-3 28
-20 27
69 -3
-28 -7
0 -68
=>
-3 28
-20 27

47 -57
-8 -65
-5 -62
74 -17
=>
47 -57
-8 -65

10 -25 -73
27 35 -71
26 35 -69
-27 8 -21
13 -17 -74
=>
10 -25
27 35

-1 -29 19
-1 10 13
0 89 -19
0 -53 12
=>
-1 -29
-1 10

-40 0 18
66 38 -12
0 18 37
18 37 37
=>
-40 0
66 38

30 -22 -53
-34 -48 44
-66 36 -18
39 45 46
=>
30 -22
-34 -48

-4 -79 4
-67 -63 39
-19 56 63
51 14 -35
-22 -24 -64
=>
-4 -79
-67 -63

-66 38 41 -37
37 -7 -32 -22
14 8 74 11
=>
-66 38
37 -7

62 21 7 65
-31 -53 29 73
=>
62 21
-31 -53
---
-3 -6 63 -6 -2
-5 -7 76 -11 -3
2 3 -14 3 1
7 9 -66 13 3
=>
7 9 -66 13 3
2 3 -14 3 1
-3 -6 63 -6 -2
-5 -7 76 -11 -3

25 -70 -56 -27
22 42 36 -29
19 -30 -23 18
=>
22 42 36 -29
19 -30 -23 18
25 -70 -56 -27

2 -20 -5 -7 28 -8 -11
72 41 8 36 56 35 -13
=>
72 41 8 36 56 35 -13
2 -20 -5 -7 28 -8 -11

-33 -51 -65 56 2 37 -11 16 -11 -33 2 -26
63 -37 -58 -56 23 -34 -22 69 65 -38 30 24
-23 25 51 55 38 -56 -9 39 -43 34 -42 -27
-37 -6 -63 5 15 -23 -59 -19 -25 26 -43 -31
-49 41 -36 -42 36 -39 2 -43 63 68 -2 -65
-12 -21 -6 66 41 -71 64 54 36 27 42 48
=>
-49 41 -36 -42 36 -39 2 -43 63 68 -2 -65
-23 25 51 55 38 -56 -9 39 -43 34 -42 -27
-37 -6 -63 5 15 -23 -59 -19 -25 26 -43 -31
-12 -21 -6 66 41 -71 64 54 36 27 42 48
63 -37 -58 -56 23 -34 -22 69 65 -38 30 24
-33 -51 -65 56 2 37 -11 16 -11 -33 2 -26

3 -3 -2 -11 -1 -1 -5 12 7 12 -1 -5 -5 7
12 -10 -3 -13 -9 -1 6 35 19 16 1 -12 -8 24
1 -13 -13 -31 -26 1 17 74 44 40 -4 -27 -17 65
2 -11 -3 -6 -5 2 10 23 11 15 0 -11 -3 16
1 0 12 3 3 -4 3 -3 -8 -9 0 12 7 -15
=>
1 0 12 3 3 -4 3 -3 -8 -9 0 12 7 -15
3 -3 -2 -11 -1 -1 -5 12 7 12 -1 -5 -5 7
12 -10 -3 -13 -9 -1 6 35 19 16 1 -12 -8 24
2 -11 -3 -6 -5 2 10 23 11 15 0 -11 -3 16
1 -13 -13 -31 -26 1 17 74 44 40 -4 -27 -17 65

27 -5 -12 41 -64 -41 -50 21 41 -4 9 -4 11 2
23 -11 -15 38 -64 -44 -45 17 40 -2 -4 -3 6 2
-19 13 23 -40 41 38 34 -7 -11 -6 7 -3 -8 6
=>
-19 13 23 -40 41 38 34 -7 -11 -6 7 -3 -8 6
27 -5 -12 41 -64 -41 -50 21 41 -4 9 -4 11 2
23 -11 -15 38 -64 -44 -45 17 40 -2 -4 -3 6 2
---
48 9 -89 82 -20
9 -15 41 -35 41
5 18 -16 45 33
51 14 28 -13 -8
=>
-15 41
18 -16

-23 8 17
11 -5 -25
7 -1 -9
64 -3 -2
3 -4 -1
=>
-5 -25
-1 -9

-22 -14 0 -47 -47
82 -18 -5 38 13
19 -42 -13 -3 43
24 -33 -9 -10 -14
=>
-18 -5
-42 -13

54 63 74 33
18 33 58 24
24 10 52 16
73 54 59 23
=>
33 58
10 52

86 -22 -44
18 40 74
-28 66 21
=>
40 74
66 21

7 13 -33
-13 -19 53
1 77 49
=>
-19 53
77 49
